128 stands for zero in the data rows.
Each row has a hidden score. How much does it go up from the first row of each pair to the second? 15 means little or no change, 30 a big rise and 0 a big fall. The score is a weighted sum of the row's numbers plus the product of two more (or one squared), each taken from its middle value.
  124  104  123  127  137  113  135  115  104  125
  117   99  125  137  146  117  143  115  127  145 ~ 13
  181  156  191  106  111  193  114  188  193   69
   71   70   75  135  141   83  139   83   84  176 ~ 5
  184  183  186  113   88  204  121  186  182   94
  180  174  173  131   95  167   84  182  184   94 ~ 19
   97   95   73  140  174  106  159   80   81  177
   76   75   84  156  147   75  135   82   82  160 ~ 19
  111  115  125  142  125  103  132  122   99  136
  113  123  123  132  145  108  111  117   94  138 ~ 9
  184  173  186  114   85  186  110  187  176   78
   78   93   86  150  161   91  146   76   82  162 ~ 19
   91  100   85  161  150   76  136   90   91  157
   78  100   84  140  146   90  125   81   87  154 ~ 11
  128  124  123  134  139  128  133  121  114  144
  179  165  190  107   79  175  101  184  184   95 ~ 20
  172  174  181  111   73  186  118  182  186   82
  126  125  120  134  117  119  109  116  119  144 ~ 16
  172  176  185  107  104  193   98  184  194   65
   87   75   76  139  157   79  154   79   66  158 ~ 12
  119  121  115  129  145  126  128  120  116  125
   95  114   84  163  156   87  143   86   91  166 ~ 27
  103  115  122  118  148  116  107  118  125  148
  194  156  180   76   67  189  117  188  196   77 ~ 18
  195  168  195  100   92  193  100  188  187   63
  175  172  198  110   95  178  100  185  175   75 ~ 23
  126  105  112  143   97  108  133  120  116  136
   80   87   82  146  162   80  150   83   93  153 ~ 14
   61  102   78  144  169   72  142   80   79  166
   93   67   83  144  156   90  140   89   89  185 ~ 17
  206  181  186  104   83  193  115  182  193   77
   79   87   74  147  168   75  141   80   86  161 ~ 16
  168  168  190  108   97  180  101  194  181  106
  121  108  130  130  119  128  141  117  124  130 ~ 14
  181  172  185  116   96  172   90  184  188   74
  187  168  189   93   94  182  107  191  202   87 ~ 11
   91   98   81  143  169   88  146   79   73  158
   96   89   75  152  150   73  160   85   84  173 ~ 21
  171  185  178   89  101  195  109  181  193   82
  183  167  179  122   81  187   84  183  178   95 ~ 12
  103   82   83  147  160   76  150   83   89  157
  193  142  192   98   89  186  128  190  186   97 ~ 19
   85   89   81  155  163   92  138   80   82  169
  187  189  186  113   81  185   98  191  186   64 ~ 11
  190  161  175  113   88  190  118  188  200   85
  183  176  188  120   97  203  108  182  178   94 ~ 11
  190  187  179  119   71  175   93  186  189   88
  183  162  187   85   94  195  100  181  189   93 ~ 13
   79   96   89  138  148   90  151   80   70  158
   85   90   83  158  170   90  133   82   80  176 ~ 17
   82  111   82  148  157   67  144   86   85  165
  113  120  122  120  127  115  116  119  117  130 ~ 11
   91   80   84  146  181  103  139   80   91  148
  137  102  127  143  145  121  140  120  115  118 ~ 26
  196  171  185  104   80  183   94  187  187   86
   86   96   76  149  143   74  134   83   78  133 ~ 17
  101   75   77  152  144   84  165   79   69  147
  196  173  185   96   91  177   92  190  198   99 ~ 21
  187  149  182   90  106  195   95  190  197   88
  196  176  191   87  111  200  113  190  195   90 ~ 16
  138  109  121  119  127  111  130  120  125  138
  201  150  190  115   78  183  108  187  195   78 ~ 17
  123  113  124  135  142  138  133  121  111  126
  185  186  182  105   71  173  108  189  183  102 ~ 20
  188  169  182   97   90  194   95  186  194   58
  112  128  125  131  140  133  140  116  123  146 ~ 20
  127  124  117  135  128  120  150  115  132  129
   81   95   77  140  176   91  162   85   92  173 ~ 2
  121  124  117  123  110  114  118  120  119  141
  142  108  118  123  146  125  134  123  111  114 ~ 12
  114  116  124  126  130  112  117  120  104  152
  126  138  116  124  151  121  122  118  119  149 ~ 14
  119  132  123  127  138  127  121  118  123  132
  112  140  119  138  133  104  148  118  121  129 ~ 20
   90   82   78  163  156  102  140   84   72  156
   85   78   77  128  168   73  133   82   84  159 ~ 16
  191  188  183  108   86  181  110  188  189   87
  124  125  120  118  115  129  128  119  127  123 ~ 14
  127  130  126  140  114  138  116  122  122  142
   82   82   87  156  162   87  124   83   83  155 ~ 14
  102   92   79  143  168   86  169   85   88  152
   79   97   88  167  162   86  145   77   93  149 ~ 23
  111  116  122  135  117  110  119  114  117  112
  126  108  116  126  150  128  134  117  124  136 ~ 8
  198  184  183  109   98  178  107  185  189   71
   80  101   82  154  164   82  127   79   85  162 ~ 17
  114  114  118  118  113  124  156  117  111  120
  176  174  180   95   80  178  119  190  184   76 ~ 18
   97   87   76  131  157   79  141   80   84  155
   66   82   79  168  150   80  142   81   76  162 ~ 21
  187  182  186   97   87  188  110  187  187   73
   90   75   82  151  171   87  145   76   77  175 ~ 16
  117  129  123  141  112  120  157  117  130  130
  198  175  174  108   93  188  111  184  195   77 ~ 4
   86   91   78  142  149   81  130   84   86  171
   93  100   78  149  152   85  149   85   91  162 ~ 17
  182  174  183   95   56  164  114  184  173   92
  188  175  187  113   96  179   85  188  181   83 ~ 16
  191  177  189  105   83  192  109  189  181   74
  100   88   77  149  158   75  135   82   81  158 ~ 19
  161  171  180   95   80  193  102  185  179   82
  115  106  126  129  126  119  126  121  111  149 ~ 20
  115  122  126  135  132  121  140  119  115  128
   82   95   81  163  182   84  154   78   99  171 ~ 13
  196  167  177  112  110  192  101  181  196   85
  125  139  119  148  126  118  128  123  114  122 ~ 16
  126  126  120  127  144  116  122  121  118  146
  187  187  175  102   82  192  113  189  188   95 ~ 13
  120  119  116  120  147  128  136  114  127  111
  113  120  110  138  112  106  120  117  119  141 ~ 22
  207  183  184   90   98  189  118  191  191   68
   59   91   80  156  146   83  138   81  100  162 ~ 19
  100  128  128  123  136  106  129  117  120  121
  175  176  182   97  107  185  111  190  188   79 ~ 11
   85   88   78  169  151   72  151   83   82  167
   76  109   85  151  144   87  154   91   89  183 ~ 16
  137  126  122  148  141  118  150  115  119  128
   84   82   80  143  147   85  145   84   87  161 ~ 11
  204  164  181  101  104  195  103  182  197   99
   81   95   76  155  148   74  144   81   69  168 ~ 18
  201  172  192   97   97  179   95  187  191  100
   78   84   80  134  158   83  143   77   78  179 ~ 12
   71   86   87  132  152   85  141   79   77  177
  136  122  125  129  148  125  117  118  126  136 ~ 17
   74  101   82  146  136   87  156   79   87  167
   83   79   85  125  157   83  154   84   72  153 ~ 5
  173  169  189  116   68  191  104  188  196   85
  171  179  185  111   97  169  108  191  190  106 ~ 16
   79   88   83  151  138   82  156   82   83  174
  139  111  120  142  134  112  113  121  120  140 ~ 10
   68   82   82  153  135   82  152   80   58  175
  175  174  177  119   96  180  110  181  176   89 ~ 15
  191  185  186  117  103  178  100  187  182   73
   75   84   87  130  152   90  132   83   77  162 ~ 9
   57   79   81  150  156   84  141   80   95  149
   94   90   79  137  163   74  152   83   73  154 ~ 19
  128  123  127  141  128  111  119  124  117  139
  189  191  183  112   91  193  113  189  189   76 ~ 9
  123  120  126  124  127  113  141  119  111  154
   95   92   84  158  165   71  153   83   74  160 ~ 16
  113  129  117  128  140  123  127  114  136  131
  118  128  121  137  119  128  152  118  110  139 ~ 15
   72   93   77  144  128   73  120   82   65  156
  126  101  120  134  129  129  119  115  126  137 ~ 19
  193  181  189  101   97  205  113  182  193   81
  182  165  178  104   71  186  106  185  183   77 ~ 12
   77   82   74  136  158   98  140   80   73  161
  167  172  186  125   93  189  106  182  181   86 ~ 24
  176  193  190  114   83  195  107  184  172   92
  122  111  120  150  137  122  143  122  112  141 ~ 21
   77  101   86  154  178   83  138   83   85  152
   73   82   79  144  149  103  152   81   80  155 ~ 12
  183  197  184   85   79  172  117  188  189   72
  102   85   79  136  146   76  136   82   82  168 ~ 13
  193  185  196  122   74  176  109  193  184   81
  187  158  184  104   90  174  105  190  180   73 ~ 20
   89   94   74  146  144   84  158   81   87  159
  175  188  192  115  104  177  112  183  172  101 ~ 17
   63   92   81  141  168   98  130   81   91  148
  117  123  137  108  166  134  134  126  125  127 ~ 16
  117  127  124  138  128  116  153  125  114  132
  113  115  121  127  138  130  145  120  122  129 ~ 9
   69   77   78  145  154   88  164   81   83  154
   85   77   77  145  160   93  133   85   83  167 ~ 14
   95   85   73  151  167   76  160   82   95  171
   88   84   79  141  172   93  149   84   74  172 ~ 10
  130  118  122  150  145  127  147  118  123  160
  184  151  181  118   84  173  104  183  181   84 ~ 13
   89   98   70  149  168   86  132   78   87  188
   62   99   81  135  162   79  144   81   75  149 ~ 4
   66   76   77  162  161   91  161   82   65  172
  110  137  115  117  133  122  126  114  126  135 ~ 17
  189  154  181  101   91  185  120  184  184   81
  191  168  184   92  115  178  109  185  199   89 ~ 14
